In the rows, 128 means zero.
Families of rows that turns and mirrors carry onto each other, the same ones carrying the whole set onto itself: the rest of each named row's family, in list order:
3 families of 6 rows:
gepek: [136  85 166 147 143 130 108 134  93 164 143 133 146 130 160 142  92 147
 100 124 134 125 155 115 171 132 120 134 120 138 172 123 145 142 127 112
 129 141 121 139 131 132 141 134]
tomon: [101 116 153 133  98 112 118 109 108 157 124 124 134 132 134 144 113 134
 115 122 117 164 129 123 148 135 122 131 127 166 170 104 156 141 100 135
 156 104 119 119 135 124 123  85]
fel: [150 133 123 140 141 125 135 113 120 122 108 115 130  99 115 111 111 148
 100 128 151 132 132 109 112 127 133 133 119 125 112 134 145 146 146 137
 125 144 131 166 114 114 146 159]
Ven: [108 113 125 141 125 109 143 159 131 144 119  96 158 145 117 116 111 124
 127 125 134 142 142 154 130 149 135 148 109 112 123 113 133 157 114 140
 102 124 137 154 121 130 112 106]
gokin: [164 118 149  94 104 117  76 118 107 140 141 121 131 115 108 129 103 145
 116 106  88 151 148 109 127 114 117 114 145 151 142 127 119 140 137 111
 130 128 108 109 140 145 143 126]
gepab: [137 147 111 136 109 129  99 137 132 128 116  86 171 141 138 109 125 153
 112  99 100 134 132 111 106 125 134 146 128 120 128 130 121 136 119 185
 131 108 127 140 125 122 119 110]
mezof: [155 112 148  97 108 117  81 116 106 135 147 130 125 111 105 124 107 151
 103  95  91 143 142 107 138 118 117 108 142 156 140 134 125 145 149 119
 136 137  94 116 134 142 135 128]
Gol: [142 155 110 129 111 134 105 125 132 131 115  89 151 146 126 112 112 159
 115  95 107 125 134 108  96 126 130 139 123 124 127 124 115 138 124 189
 127 107 124 122 128 114 117 119]
bopa: [104 104 122 152 130 112 139 154 121 134 129 100 150 144 127 118 113 128
 129 124 133 137 137 144 120 150 132 133 108 110 113 127 135 162 119 136
 101 140 132 173 119 134 112 113]
Vel: [118 111 130 148 130 113 144 157 122 144 126  94 147 151 117 113 114 129
 120 117 130 142 138 153 132 162 144 130 104 108 116 124 129 154 117 132
 100 136 127 164 124 132 107 116]
lak: [104 118 152 126  85 115 103 116 101 147 130 122 139 134 141 138 124 125
 124 126 104 166 125 121 144 132 128 123 126 159 163 112 153 140 105 141
 158 108 109 119 139 119 127  97]
mafet: [149  91 162 139 143 134 115 128  95 162 139 138 147 132 158 135  96 143
 104 119 131 121 149 102 167 141 125 138 120 138 170 123 136 147 134 113
 137 151 130 123 119 124 137 140]
fop: [165 127 155  85 108 112  78 119 111 144 141 126 129 118  97 129 110 156
 110 111  95 151 141 111 134 116 115 114 133 157 149 126 123 140 138 114
 134 125  97 109 139 129 132 122]
refu: [141 135 132 138 129 125 128 111 115 126 103 117 128  87 115 110 117 148
 101 128 136 135 133 112 110 124 136 141 109 126 100 135 133 144 151 137
 125 133 123 156 106 111 140 167]
kupur: [149 136 128 144 133 125 127 116 121 116 110 114 131  99 127 110 119 149
 105 129 130 136 132 114 110 125 131 140 121 120 100 134 142 138 164 154
 123 141 125 157 105 114 144 164]
vedez: [144  90 162 140 149 134 108 126  91 158 141 131 145 134 144 133  92 147
 102 117 139 118 152 111 167 130 116 134 119 144 166 109 148 145 130 105
 134 148 123 123 135 124 134 141]
gede: [107 118 161 132  94 109 121 109 106 151 126 128 137 133 145 139 114 120
 119 130 115 175 124 125 143 137 125 116 136 155 163 103 155 148 104 139
 154 109 115 126 141 126 122  84]
bedab: [134 153 112 137 109 144 108 127 133 134 111  79 163 139 140 117 112 157
 108 101 106 127 134 119 104 112 136 139 127 126 130 125 120 134 118 183
 134 102 122 134 131 123 111 118]

The rest of the family of refu: gokin, Vel, mafet, gede, bedab
The rest of the family of gepab: tomon, bopa, fop, kupur, vedez

